In the data rows, the value 128 means zero.
Some points, each followed by its number:
162 157 143 141 140 136 149 143 126 117 096 099 109 110 100 108 0
120 105 079 117 143 134 130 114 104 092 083 113 133 176 221 183 1
118 108 075 101 086 110 111 125 159 198 214 143 128 128 121 124 2
124 112 094 097 089 111 116 133 155 168 189 139 120 116 151 152 3
112 106 070 130 213 189 164 148 129 121 100 099 113 113 108 109 4
118 102 065 106 084 111 105 099 132 174 227 165 145 143 137 129 5
134 136 136 129 112 113 104 082 101 105 088 112 138 168 220 172 6
137 162 165 135 125 119 128 175 146 123 096 107 110 110 105 115 7
118 108 081 106 086 111 111 094 116 123 129 154 185 182 167 152 8
113 107 071 102 076 108 108 113 145 168 194 170 159 145 134 124 9
118 108 075 109 096 113 108 106 111 112 109 144 177 193 189 159 10
113 105 066 111 086 111 107 092 113 123 143 165 174 184 179 151 11
123 137 190 147 156 136 112 089 115 123 147 152 128 109 094 102 12
116 105 071 097 074 109 108 122 160 200 208 136 132 133 140 134 13
133 135 121 127 099 112 103 083 105 101 093 125 146 194 219 140 14
125 140 162 126 117 130 129 108 118 125 162 156 128 110 106 114 15
121 106 095 115 134 142 153 191 177 146 128 117 109 102 097 111 16
124 143 203 142 124 119 113 099 119 136 170 137 119 109 105 115 17
129 113 095 099 085 111 118 157 159 166 162 132 114 115 140 166 18
131 113 139 119 122 108 118 158 150 148 169 156 123 107 111 109 19
117 109 075 105 090 112 120 196 191 170 140 131 131 124 112 115 20
116 104 065 116 162 170 171 182 145 138 126 112 108 109 099 108 21
137 165 166 157 195 150 131 105 113 113 086 096 109 110 101 109 22
New points follow, each followed by the numbers of its three nearest points above, nearest first.
123 144 187 192 226 134 112 091 110 115 092 097 106 116 104 110 22 12 0
133 155 139 122 129 126 123 105 117 118 142 158 137 118 109 117 15 12 17
126 132 149 134 108 108 102 081 102 104 107 149 177 184 151 119 14 8 10
122 109 075 100 090 129 140 127 127 140 184 166 139 130 131 133 9 3 5
122 144 181 160 215 155 132 105 113 109 097 100 109 105 105 109 22 12 0
114 111 102 144 241 173 157 148 122 113 091 104 105 109 103 111 4 21 22
149 143 109 116 088 109 107 103 138 169 196 149 134 121 103 106 2 9 19
120 110 073 107 085 107 110 098 118 143 208 158 131 156 185 154 5 9 3
118 109 081 108 106 125 132 133 125 120 102 106 119 144 217 208 1 6 10
126 140 196 134 131 128 117 105 128 150 173 130 108 100 102 110 17 15 12
117 109 082 108 087 113 110 094 113 116 111 134 172 203 190 166 10 8 11
128 150 206 147 121 116 111 100 120 138 163 133 112 111 106 112 17 12 15
143 133 133 113 086 109 124 188 165 126 102 120 123 126 132 132 7 20 18
119 113 077 108 093 112 112 095 111 112 109 129 165 195 204 174 10 8 11
142 158 138 132 134 138 160 159 120 115 103 102 111 113 103 113 0 7 22
121 103 110 146 158 127 157 223 167 131 108 102 101 099 093 110 16 21 7
133 142 125 129 094 109 103 084 111 124 150 170 171 153 124 106 15 8 11
129 125 130 127 113 115 107 087 101 095 093 127 152 190 217 137 14 6 10
118 116 147 148 132 143 172 198 135 116 095 104 104 108 104 109 7 0 16
119 123 131 134 151 143 170 192 136 121 107 111 106 103 101 106 16 0 7
127 111 118 119 163 142 140 134 131 151 187 145 109 099 086 108 19 15 16
118 109 077 110 094 113 111 095 115 125 156 172 156 151 177 164 11 8 10
124 142 212 173 173 143 129 109 115 113 091 100 109 109 105 110 22 12 0
114 129 211 193 205 136 115 099 111 113 100 102 110 113 107 108 22 12 17
151 143 104 113 097 128 147 184 146 138 128 120 116 113 101 110 16 7 20
123 138 167 125 118 129 126 115 117 125 165 156 126 117 103 113 15 17 12
109 102 055 100 084 123 143 175 149 128 127 152 150 131 145 158 18 20 3
121 101 082 090 082 104 104 115 159 173 160 149 166 161 141 129 9 13 3
129 139 134 130 104 108 103 082 108 115 143 167 173 158 129 113 15 8 11
125 152 188 156 196 151 133 111 114 112 087 099 108 109 104 111 22 0 12
119 108 075 110 088 114 111 096 113 118 113 127 148 187 227 182 10 14 1
112 104 103 120 175 149 141 111 102 087 077 120 145 148 168 185 1 6 10
133 163 176 158 195 145 129 111 113 111 086 098 106 111 105 112 22 0 12
131 149 159 148 208 160 138 107 113 111 094 103 107 108 103 108 22 0 12
156 136 126 106 090 109 110 098 136 176 176 129 113 119 129 145 3 18 2
